Each row is where one point has got to under a steady rotation. How many steps took it there?
The counts run from 0 to 852.
[-11  21  17   4  13   0   4 -14  -2   3  -1  -9   4 -18 -12   5  -8  -1
   4 -10   2   4   3  -9   7  -3   2   6  -4 -10  11   8  -1  -1   0  -3
   8 -19  -1  14  -8  -2  15   0   4  17  12] -> 413
[-12   9  -3   4   7 -13  11   0   4 -11  10  -7  12   6   2   5   2  13
  12   3   9  14  11  -4   2   9   8  10   3  15  13   3   5  -7 -14   6
 -10  -4   9  -5   6  14 -24   7   0  -3  -4] -> 789
[ -6  13 -14  -9 -12  -5  -1   2  -3  -1   2  -8   1  -2  10   3 -11  -4
   8  -7  11  -1  19 -19 -10  -5  14   9   9   3  13   6   8 -11  -7   8
 -17  -7   1   9   2  11  -7   4 -16   5   4] -> 388
[ -6  14   4  -6   6  -3  16 -16  -3  -5  -7  -6  11 -17 -20  -9   8  -1
  19  -1   5  -6  -9   0  -1   9   3  -2 -16  -3 -14  -2  -3  -5  -5 -19
   1  -4   1  -8  -7  15 -12  -7   7  -5   5] -> 342
[-17  16 -11  10   4   8   0   9  -1 -11  -6 -13   6  -9  -2   5   2 -16
   6  -7  11  -9  17 -15  13   9   1 -15  -1  -2  16   9  -1  -3   5   2
  -4 -11   0 -13   3   8   9   3  -4  -1  15] -> 473
[ -9  13  -7 -13 -13  18   2   8   3   4  -1  -1   0  -3   3 -14   5 -19
  17 -12  14   0  22  -9   6   0   3  -7   2  -5   8  11  20  -8  -2   3
  -6 -10   1  -5  -1  17   5   7  -6  -4   3] -> 708
[ -6  11  -1  -7  -8   2  14 -15  -4   6  -2  -3  -6 -13 -14  -7   0 -24
   7  -3   8   3  -7   2  -2  13   5  -1 -11   5 -11  -3  -2   0 -10  -1
  -6   6 -13  -5 -13  16 -16   0  13 -17  -3] -> 817
[-13  -5   5   0  11   8   0  22   8  -4  -7   8 -16  -9  11   8 -10  -1
   7   6   8 -10 -17   2 -12  -7  11   0 -14   5  -4   2   0 -13   4   6
  -3   4   6  -6 -24   7   1 -13 -14   4   0] -> 682
[-15  10   5   4  24   9  -3   9   1   3  16 -13 -11  -8  -4   6   0   1
   1 -17   5   1   3 -14  18  -8   3 -16 -13  -3  11   5   6   4   6   4
  -4  -6   3  -3  -8   6  21   6  -1   1  -1] -> 12
[  1   4   9  10 -13  -6  12   1  12  -2   0  -5   3  -7  17   0 -20  11
  18   9   6  16  -4  -4 -10  -1   6   9   3   8  -6  19  -7   6  13   9
 -12  -9   3   7 -13   4  -1  -5  -9   1  -5] -> 528
[ -1   5  -9 -12 -20  20   2   6   4   0  -8   5  -4  -3   7 -15  -5 -21
  19  -4  12  -3   5  -2  -6  -2   0  -7  -2  -7   3  12  10  -3  -8   2
  -8  -6  -8  -7 -10  16  -6   2 -13  -2   6] -> 533
[-21   5  10 -10  -3  18   8  10   9   5   7  12  -2   6  13 -11   7  -2
   7  -5  13   9   5   0   8 -14   1   0   6  -1  11   8  18 -12 -14   3
  -4  -9   9   7  -6  10   2   4 -13   5  -8] -> 235
[ -7   9 -19   1 -13  -3  18  -8  -2  -2   3   2  -8  12   6 -10 -20 -10
  -7  -7  13   4   1  -1   1  -5  11   0   3  10   8   2   5  10  -1   7
 -26  -4 -14   3  -3   8  -4  -5  -9  -5  -5] -> 599
[ -3  14 -16   2   1  -3  14   2   4   0 -18  -1  -4   6 -12   2 -14 -23
   4  -5   8 -15   0   3  -3   8   6 -12  -5   7  -1   4  -3   0  -1   2
 -11  -1 -15 -10  -1  15  -6 -16  -1  -3  17] -> 123
[  0  10  11   0   5  -7   6   5  27  -3  -2  -8   6   1  20 -10 -15   4
   7   7  -3   6 -14  -1   6   4  -3 -13 -14   3   2  10 -16   2   3  -6
   2   9   4   7  -8  11  -4  -2  -4  -5  -9] -> 143
[-16  17  19   0   4   8   6  -6   0   9   9  -2  -5 -13  -8   6  -6  -3
  -5 -16  -1   7   8 -10   8 -12   4  12  10  -5  10   7   2  -2  -2   2
   7 -13  -1  18 -13  -5  19  -1   5  13   1] -> 412
[-12  -1  22 -10  21   4   4  15  14  15  16   4  -5  -4   7   7   4  17
   6   0   4  17  -2   1   7   2  12   7 -12   9   1   9   5  -6  -2  10
   0   0  18  -3  -9  10   2   9   5   1  -7] -> 718
[ -3   3   6  -7   3   6   3  10   9   5 -15   1 -14  -3  13   6 -20 -13
 -11   3   5 -10 -12  -4  -8   9   9  -3 -21   3   0   8  -6  -5   7   5
  -5   4  -3  -3 -21   4  12  -3   4   7  16] -> 756
[ -3  19  15   7  -6   3   7 -11   8   3  -5 -14  -1 -18   8  -3 -14  -2
   9   3   0   6  -6  -6  -3  -2   1  -3  -7  -8  -9   9 -14   5  17  -3
   3  -8 -12  14 -19   2  12 -12  -2  -2  -4] -> 515
[-11  14  11  10  30  -3   9   5   1   8   6  -7  -4  -3 -17  16 -11  -4
  -1 -10  -1  12   1  -5  14   0   2   0  -3   2  12   4  -5   7  -7   5
   4 -16  -6   1  -9   5  13   4   7  12   9] -> 99
[ -4  12  -9   5  13  -5   0  -3  -3 -21  -2  -7   6   3   2   4 -13   9
   8   2  11  -9  -6  -7  -3  -4  -2  -5 -26 -10  20   5  -7  -4  -7 -14
 -10  -2  -2   1  -6  10  -5   0 -18  10  17] -> 64
[ -8   1  15  -6  -1   0   8   5  -2  15  -9   0   0 -18  -4  14  -7  -1
  10   1   4   2   0   2 -17   3  18  17   1   8 -14  14  -1  -9   7  10
  -6  -7   6  -6 -18   3   7  -7   9   9  11] -> 32
[  5  13   0  -4  -1  -5  10   2   9   2 -22  -6  -5 -11   1   1 -15 -20
  10   3   0 -11  -9  -4  -7  18   4 -11 -18   0  -8   6 -17   4   7  -5
  -1   1 -12  -2 -13  16  -4  -8   5  -4   7] -> 830
[ -1  11  11  -8  -9 -10   9  -1  11   4   7   0 -11  -1  24  -2 -20   8
  -4   5   8   9 -12  -3  -6  -8  13  10  -6   9  -4   7  -8   1  10   2
 -12   5  -1  19 -13   9   3  -3  -8   1 -11] -> 54
[  6  11 -18  -7   3  -5  14   5   9   1 -15   3   3  17   3  -6 -21 -18
   2  -1   6 -12  -2   0   2  10   7 -14 -15   2   6  10  -3   6  -2  -3
 -15   1 -10 -10  -6  17  -6  -3  -5   4  13] -> 758
[-15  27  15  -5  10 -19  -2   3  13  -3  -3 -11   9  -8  -3   3  -5   9
  10  -7  -7  -1   3 -10   3  -2   5  10  11   2  11  -5  -4 -15  -9  -5
   4  -3   9  17  -1   1  -8 -10  -3  11   0] -> 638
[ -7   9   4  -2  13   0  -6  14   8 -10   2   4 -10   4   8   0 -17  10
  10  -1   0  -7 -10  -7  -4 -17   1   4  -5 -14  15  -1   0 -11  -8  -4
   0   0   3  14 -16   8  -5  -9 -20  16  -3] -> 536
[  0   1  -2   8  20   2   0  15  -1  -6  -7  -1 -17 -11  -5  16 -26  -7
   9   0  -5  -3  -9  -3 -10  -4   5  -2 -10  -5   2   9  -8  -2  -1   5
  -3 -10 -13   2 -24   7   1  -9 -13  10   8] -> 522
[  3   7 -15  11  -3   4  10 -16 -15 -12   8  -6  -1  -5   0  -2 -15   2
   5  -3  15   8  -4  -5  -5   2   3  -7 -16  -3   5   7  -3  14  10  -2
 -19  -7 -19  -4  -6  11   0   4 -11 -12   3] -> 364
[ -8   8 -14   3   1  -7   3  -7  -5 -24   7  -4  -1   7   9  -2  -3  14
  -1   4  20  -8  -7  -8  -1  -2   3  -3 -23   3  15  -4   0   1  -6 -10
 -19   4  -1  -3  -2  11 -13   5 -13   2   9] -> 65
[-21  12  14  13  18  11   5   7   4   4   7  -6  -7 -16 -10  10   1  -8
   9 -11  -2  10   8  -8   8  -6   1   0  12  -2  11   9   1  -6  -5  12
   5 -18   0   2 -13  -2  13  -4   7   4  -4] -> 485
[-12  12  11   1  16 -10  10  -2   4   7   3   4  -7   4 -15   7 -19  -3
   2  -8  -3  10 -10   4  10  -6   3  15  14   5   3   1  -5  -2 -17   2
   1 -11  -3  14 -13   4  -6 -19  -3  11  -8] -> 112
[-11  -1  12 -11   7   6   8   5  -5   9   5   7 -22 -18 -12   9   0 -10
  10  -8   5   3  -7   3 -10  -1  14  13   2  11 -13  -2   6 -12  -4  10
  -7   2   0  -5 -19  10  -6  -5   1  -1  -4] -> 345
[-11  14  -1   3  -4   2  13 -21 -18  -9  -4 -11   3 -26 -13  -2   9 -11
  14  -4  11  -5   0  -6  -5   4   5   4 -10  -1  -5   4  -4   1  -1  -7
  -6  -5  -7  -7  -8   8  -5  -3   7 -15   4] -> 503
[ -8   3 -14  -2  -5  -3   8  -5  -4 -15  12  -6   0   7  20   1  -3   9
  -5   4  23   4  -1  -4  -7   1  10   6 -15  11  10  -3   6  -5  -6  -2
 -23   5   0   2  -1  14 -19  12 -10  -4  -3] -> 66
